One turning vector, and how many ticks it has turned
The counts run from 0 to 691.
[129,131,92,153,109,118,171,111,158,126,183,119,134,143,148,161,106,153,132,84,122,157,111,155,144,128,93,133,144,90,148,103,108,116,104,117,97,94,128,158,130,129,137,126,123,97,125,70,169,120,122,177,136,87]  27
[120,81,113,146,104,134,161,122,122,82,102,157,159,185,144,115,143,153,155,110,146,168,138,141,84,129,121,111,134,123,129,144,83,179,156,168,150,153,121,156,124,104,107,135,130,88,140,121,169,134,147,117,152,116]  470
[171,139,175,116,128,117,152,123,146,176,138,122,117,156,128,138,105,192,144,135,83,154,111,111,86,152,136,140,108,155,153,85,148,163,149,109,103,182,136,104,126,157,101,107,163,122,131,142,139,124,141,125,126,130]  386
[153,113,154,151,102,124,156,92,84,152,138,125,142,144,146,154,139,150,132,107,96,147,122,157,106,138,120,160,142,121,161,127,95,173,140,140,144,147,106,141,98,84,73,109,138,95,114,144,155,103,116,155,144,156]  614
[115,96,152,155,121,159,181,147,111,105,110,123,144,180,130,142,112,134,136,160,157,179,139,160,94,121,141,114,107,138,131,132,111,121,127,188,123,156,109,173,165,165,111,150,98,113,151,127,155,127,139,133,153,107]  163
[145,148,101,135,157,95,127,89,151,155,155,135,101,145,126,110,122,155,119,54,139,125,101,146,125,132,121,139,153,130,146,67,115,158,118,97,82,131,115,169,109,167,142,104,129,115,75,143,129,104,152,125,117,90]  194
[133,89,107,163,97,118,181,69,121,118,116,153,148,139,109,115,104,138,119,108,131,147,108,167,108,124,114,126,160,79,121,144,66,134,127,164,106,115,113,130,146,105,121,130,123,106,111,110,127,115,139,177,172,121]  462
[96,115,147,163,177,128,175,83,109,118,112,142,166,183,114,98,118,156,115,110,179,153,128,131,118,112,127,117,150,128,140,131,128,134,137,113,129,120,105,131,125,138,111,177,124,116,83,107,101,62,148,126,133,107]  249
[135,109,155,137,141,134,125,139,112,154,112,128,131,185,119,107,125,166,139,150,124,170,109,102,81,190,155,151,121,159,118,124,88,159,171,130,135,164,138,117,115,141,135,117,134,122,119,143,124,82,125,137,159,177]  430
[136,109,168,148,141,115,167,103,144,154,106,90,147,143,137,202,127,144,158,106,111,184,145,142,105,94,102,137,149,133,165,114,135,130,122,99,118,144,114,147,109,115,102,95,114,107,121,142,181,104,143,150,112,115]  612
[133,127,86,142,129,118,127,113,157,165,168,157,121,137,142,105,106,175,153,64,140,143,101,104,122,159,102,135,135,129,125,84,119,172,145,106,104,126,112,148,106,142,173,116,140,101,96,84,138,136,129,131,107,99]  521
[147,107,154,149,110,167,153,134,130,159,174,84,107,149,121,170,90,161,111,132,149,153,128,114,121,152,146,144,112,160,107,76,147,131,137,167,112,135,113,156,162,183,125,147,102,124,148,101,129,99,117,150,124,105]  599
[184,116,145,136,121,115,147,116,134,158,133,137,99,132,106,100,66,161,94,149,126,106,85,140,114,158,155,156,94,134,142,77,138,143,141,170,83,143,116,121,145,175,119,103,126,123,121,138,109,132,118,149,143,134]  545
[82,76,98,143,131,132,172,124,131,115,121,129,165,160,140,137,113,137,136,75,165,188,138,118,95,119,112,125,121,154,101,124,99,127,150,153,130,125,114,143,160,122,120,163,95,83,144,102,144,77,122,148,115,107]  310
[116,99,173,142,132,146,170,114,100,155,81,119,149,146,125,148,108,119,139,153,105,180,145,170,92,83,100,147,140,136,176,133,134,144,127,160,126,133,105,156,109,122,88,116,91,107,116,145,173,102,145,127,139,141]  16
[116,87,148,147,133,136,160,141,123,111,147,150,152,175,149,121,116,148,148,124,191,171,112,129,118,158,132,108,100,141,149,108,112,103,132,136,150,129,136,188,131,169,117,147,102,104,139,96,173,167,130,115,119,79]  371
[129,118,122,137,85,136,127,132,113,154,142,149,109,138,122,107,105,140,131,80,148,137,87,147,134,163,114,157,122,146,99,84,105,179,154,183,115,131,96,174,118,141,141,104,137,82,125,110,136,165,101,151,160,116]  316
[165,133,135,148,126,139,152,121,133,173,147,112,68,135,123,143,90,153,119,126,85,123,102,154,94,144,118,193,134,133,143,92,135,163,108,171,83,142,106,139,141,151,113,89,137,141,129,130,120,132,100,148,165,121]  443
[93,87,101,134,115,120,153,122,95,134,121,149,151,146,134,103,109,139,116,86,141,157,121,129,106,143,123,130,117,153,90,125,84,154,173,164,125,123,93,139,134,115,133,156,108,73,118,98,128,65,123,152,131,146]  311
[133,106,164,138,129,136,133,128,118,166,74,143,118,162,96,117,65,132,109,165,110,140,102,160,95,148,104,133,118,110,148,131,103,148,144,182,116,147,97,144,105,141,134,86,125,128,104,134,133,136,123,162,162,151]  115
[142,110,114,129,125,131,112,144,129,165,181,135,113,157,133,108,139,145,129,114,139,157,73,131,118,180,145,170,162,142,104,80,74,157,129,125,89,131,161,163,143,171,145,122,129,115,98,126,133,152,112,143,161,92]  480
[131,149,105,145,152,114,151,115,155,106,158,124,115,194,165,128,110,180,160,107,109,151,129,115,100,135,104,112,134,128,169,108,133,151,125,103,142,141,138,155,115,147,116,141,153,121,117,83,174,119,168,113,105,84]  677
[101,81,107,117,133,140,170,143,166,152,113,143,142,130,125,116,102,146,124,115,156,186,122,122,102,93,140,135,129,150,120,84,133,116,127,148,78,110,123,127,182,178,135,134,88,94,139,117,135,121,136,143,135,87]  645
[127,64,134,161,140,127,148,110,148,123,56,177,165,144,97,86,107,157,144,93,189,151,113,139,111,147,127,97,115,128,134,132,104,138,161,145,113,137,104,141,123,142,161,94,149,118,112,128,114,141,127,142,171,110]  421
[116,115,145,144,143,177,160,147,167,161,128,120,112,144,120,150,101,146,146,144,137,176,125,141,99,110,109,147,143,135,141,114,159,131,98,162,71,115,109,151,161,179,146,139,99,128,118,93,141,130,107,139,148,86]  7
[147,108,143,158,94,122,175,83,70,149,145,124,144,127,127,146,122,150,102,114,105,140,137,158,141,137,137,139,113,132,151,131,105,141,155,127,113,124,92,143,105,113,99,143,83,102,109,137,133,45,134,159,131,172]  21
[141,93,156,135,156,123,127,145,155,196,133,106,123,137,126,171,91,136,139,115,121,176,82,105,118,156,113,152,136,147,130,76,112,117,138,103,94,126,136,137,109,166,154,55,125,128,114,120,147,129,107,172,134,139]  276
[148,115,131,134,118,116,181,134,91,135,105,136,124,141,137,105,112,140,111,145,101,152,124,167,92,137,177,146,89,170,155,97,118,162,145,152,103,160,121,124,139,150,82,131,94,97,145,171,118,80,129,114,160,150]  491
[156,112,154,159,126,156,165,130,117,157,100,146,107,130,115,122,99,150,122,146,101,140,112,172,95,128,136,180,129,128,165,125,135,170,119,177,86,134,86,125,129,132,110,111,131,118,120,126,100,128,96,151,197,139]  442
[118,82,134,150,123,182,166,159,135,156,92,143,117,144,117,115,106,128,120,164,127,165,121,151,84,108,126,156,146,127,148,128,124,158,117,192,89,113,101,150,149,153,134,126,91,127,117,104,116,123,105,133,183,109]  8
[117,83,68,144,133,127,157,110,166,111,168,141,157,143,151,130,101,181,142,88,152,174,128,107,114,134,119,119,127,117,135,109,110,123,122,102,120,101,135,146,132,133,149,154,103,99,116,73,153,115,145,147,96,91]  518
[169,135,127,138,145,115,123,105,130,152,136,91,83,154,113,168,80,146,101,117,85,137,125,149,85,145,117,163,107,152,142,95,115,153,132,163,107,164,89,153,119,146,124,102,116,130,123,143,126,67,136,143,126,163]  447
[132,94,121,159,129,116,158,100,150,79,107,162,153,166,153,118,139,163,149,98,151,156,125,163,97,122,122,105,135,121,163,124,104,158,116,132,136,146,140,170,123,128,110,124,128,112,128,135,168,151,171,108,147,70]  36
[133,138,137,130,174,107,131,133,162,135,129,143,137,182,129,123,132,165,152,97,173,188,103,128,79,155,120,144,111,165,152,108,118,114,119,95,130,163,148,165,115,154,126,110,122,132,100,152,141,153,149,112,115,89]  530
[141,119,98,158,151,111,164,88,161,94,89,154,147,154,135,115,120,191,150,124,131,169,147,151,83,116,127,99,107,118,193,150,107,129,107,103,113,145,125,126,110,118,136,130,122,130,114,115,144,92,156,127,122,111]  674
[139,113,159,111,133,134,133,148,148,181,144,113,138,155,137,163,100,151,160,154,102,195,112,105,91,142,116,134,116,153,157,93,126,142,144,107,135,151,142,149,108,157,115,102,106,123,116,137,192,144,146,137,88,144]  223
[166,97,123,150,115,114,147,57,132,178,135,141,150,109,112,123,94,180,124,97,122,135,112,145,109,160,129,151,148,105,131,123,101,152,147,134,108,117,90,109,102,94,140,95,138,127,95,122,104,99,120,175,136,154]  565
[84,115,151,153,142,143,180,96,101,139,133,141,165,157,137,115,118,146,124,109,144,171,145,138,115,81,113,135,164,121,164,122,142,155,128,119,138,101,112,164,117,130,83,163,95,103,85,109,159,104,150,114,120,91]  351
[130,95,157,144,111,158,124,153,85,171,160,128,119,165,132,129,90,140,117,140,130,150,96,125,123,204,130,170,128,146,108,108,94,144,151,165,139,137,113,164,119,157,138,110,123,132,97,94,142,142,87,160,150,153]  271
